One turn moves every row onto another: examples first, then more rows asked:
J25: [ 0.12 -1.11 -0.67 -1.75 -0.04 -1.43 -1.25 -1.17  0.16  0.45 -3.94  0.25
 -1.09 -2.08  0.84  0.18  1.03  1.45 -0.07 -0.55]
J770: [ 0.25 -0.57 -3.00 -0.77 -0.84 -0.47  1.79 -1.03  2.71  0.58 -0.65 -0.16
 -1.01  1.92  2.64 -4.00  1.71  3.51 -0.08  1.05]
J594: [ 2.89 -0.35 -1.04 -3.18  0.88  2.56 -0.40 -1.46  1.29  0.17 -0.46  1.78
 -1.30  1.72  2.76 -0.30  1.54  1.22  1.21 -1.48]
J759: [-0.84 -0.26  0.28 -3.75  1.73 -0.89 -1.94 -1.27  1.69  0.54  0.26  3.06
 -0.14 -2.25  0.26 -2.64  0.14  3.87 -1.08  0.57]
J433: [ 3.79 -0.37 -2.38 -1.22  0.26  0.66  1.46 -0.45  2.46 -0.46 -0.52 -1.83
  0.42 -0.61  1.97 -1.90  0.75  3.77 -1.26  0.04]
J676: [ 1.47 -0.60 -1.23 -2.08  2.08 -0.59 -0.25 -0.87  1.79 -2.64 -0.99  0.35
 -0.51 -1.27  1.74 -0.65  1.47  2.72  4.84  0.32]
J702: [ 0.87 -1.05 -1.41 -2.77  1.18 -1.44  0.10  2.53  0.01  1.30  2.42 -1.54
 -0.10 -0.61  2.11 -1.37  2.06  2.01  1.22 -0.76]
J739: [ 1.51 -0.40 -2.52 -2.53  2.22  0.47  2.20 -3.14  1.24  0.44  1.64 -0.15
  1.33 -0.14  2.97 -3.84  0.79  2.00  0.72  0.81]
J29: [ 0.88 -1.02  0.79 -1.51  1.95 -3.54 -0.10 -1.30  2.91  0.78  0.06  1.58
 -0.25 -2.11  2.15 -1.86  1.39  5.91  1.05  0.26]
J524: [ 0.99 -0.97 -1.63 -2.82 -0.28  0.22  1.18  0.33  2.18 -2.13 -0.61  0.05
 -0.18 -0.18  2.28 -0.28  1.40  2.10  4.45 -1.08]
J976: [ 0.82  0.19 -0.43 -2.66  2.66 -1.13 -0.08  2.30 -0.10  1.14  1.74 -0.89
 -1.48 -0.27  2.53 -1.07 -0.36  2.50 -0.84 -1.30]
J806: [ 2.73 -0.02 -1.33 -3.44  2.05  2.24 -0.53 -2.36  1.61 -0.04 -0.60  1.25
 -0.36 -0.19  1.76 -0.27  2.15  1.79  3.36  0.09]
J192: [-1.52 -1.94 -0.99 -2.32  0.27 -0.59  0.73 -0.71  2.24 -0.28 -1.20  2.92
 -1.21  1.13  1.85 -4.04  0.22  4.03 -1.40 -1.46]
J901: [-1.75 -1.03 -1.40 -3.17  1.21 -2.46  0.27 -1.67  0.64 -2.17 -0.46  0.13
 -0.64 -0.39  1.47 -1.29 -0.71  5.35 -0.72 -0.10]
J618: [-1.32 -0.43 -2.54 -2.53 -0.90  0.95  1.54 -0.96  2.74  0.76 -1.50  0.55
  0.03  0.21  1.76 -4.16  0.25  2.31 -1.16 -0.66]
J565: [ 0.38 -1.44 -0.01 -2.41  0.20 -1.58  1.73 -1.43  1.18  1.52  1.58  1.90
  0.21  0.07  4.25 -2.26  2.77  4.43  2.64  0.76]
J420: [-0.45 -0.71 -0.20 -1.62 -1.59 -1.77 -0.87  0.33  4.08 -0.96 -1.02  1.70
 -0.16  0.33  2.25 -3.59  1.22  4.41 -0.30 -0.55]
J916: [ 0.93  0.17 -0.61 -1.37  2.57  2.58 -0.11 -2.04 -0.45 -0.48 -0.76  1.30
 -1.93 -0.96  3.15  0.05  1.45  3.08  1.02  1.38]
J607: [-0.05 -2.16  0.07 -3.96  0.25 -2.04 -0.99  1.34 -0.31  1.47  1.80 -0.64
  0.39 -0.72  0.96 -0.07  0.78  2.17 -0.07 -0.26]
J51: [-0.47 -0.75 -1.98 -2.22  2.08  0.56 -0.85 -0.80  0.03  1.91  0.24  2.03
  0.67 -0.09  2.58 -4.43 -0.06  0.32 -0.68  0.44]
J490: [ 1.95 -0.72 -0.27 -4.96  0.44 -1.30  1.20 -0.21 -0.72  1.13  1.89 -1.11
 -0.06  0.48  1.60 -0.67  0.32  1.52 -0.48 -0.57]
J701: [ 0.59 -1.65 -0.53 -1.43  1.43 -2.81  0.53 -0.32  0.58 -0.11 -1.98  1.57
 -3.05 -0.54  2.24 -2.17  0.75  1.13  3.77 -0.66]
J823: [-0.70  0.28 -0.74 -0.61  0.64  1.51 -1.25 -0.43 -0.75 -0.53 -0.91  1.00
 -1.86  0.02  4.00  0.23  1.44  2.55 -0.29  0.86]
J915: [ 3.15 -1.56 -1.58 -0.92  0.96 -1.45  0.41 -0.95  3.51  1.09  0.91 -0.41
  1.19 -1.72  1.48 -3.26  2.28  3.11  2.12  1.32]
J692: [ 1.05 -1.79  0.29 -1.62  3.01 -1.82 -0.68 -1.97  0.18 -0.85 -2.44  1.95
 -1.23 -1.90  1.72 -1.52  0.53  1.49  3.03  0.06]
J206: [ 0.69 -0.78 -1.28 -1.54 -0.71 -2.03  0.12 -1.40  3.78  1.85 -1.43  1.32
  0.74  1.65  2.90 -3.54  2.75  3.57  0.54 -0.87]
J972: [ 1.68 -0.31 -0.77 -3.43  0.81 -1.50 -2.29  0.61  4.05  1.32 -0.46  1.41
 -1.54 -1.81  0.05 -3.35  1.25  3.12  1.13 -1.38]
J321: [ 2.14 -0.71  0.82 -3.40  1.54 -3.16  0.10  0.12  0.46  1.33  1.50 -1.65
 -1.77 -0.27  2.51 -1.20  0.30  2.44  0.18 -1.59]
J836: [ 0.63 -0.93 -0.24 -1.24  1.67  0.93 -1.24 -1.33 -0.01 -0.62 -2.91  0.82
 -0.52 -3.42  1.13  0.04  0.78  2.09  0.50  0.75]
J472: [-0.17  0.12 -2.99 -2.77  3.07  1.39  0.30 -1.02  1.03 -1.46  0.78  0.71
 -0.10 -0.97  0.75 -2.81 -0.14  3.95 -1.94  0.13]

J916 goes to J676
J759 goes to J739
Where do these go?
J901 goes to J433
J607 goes to J490
J594 goes to J701
J192 goes to J770

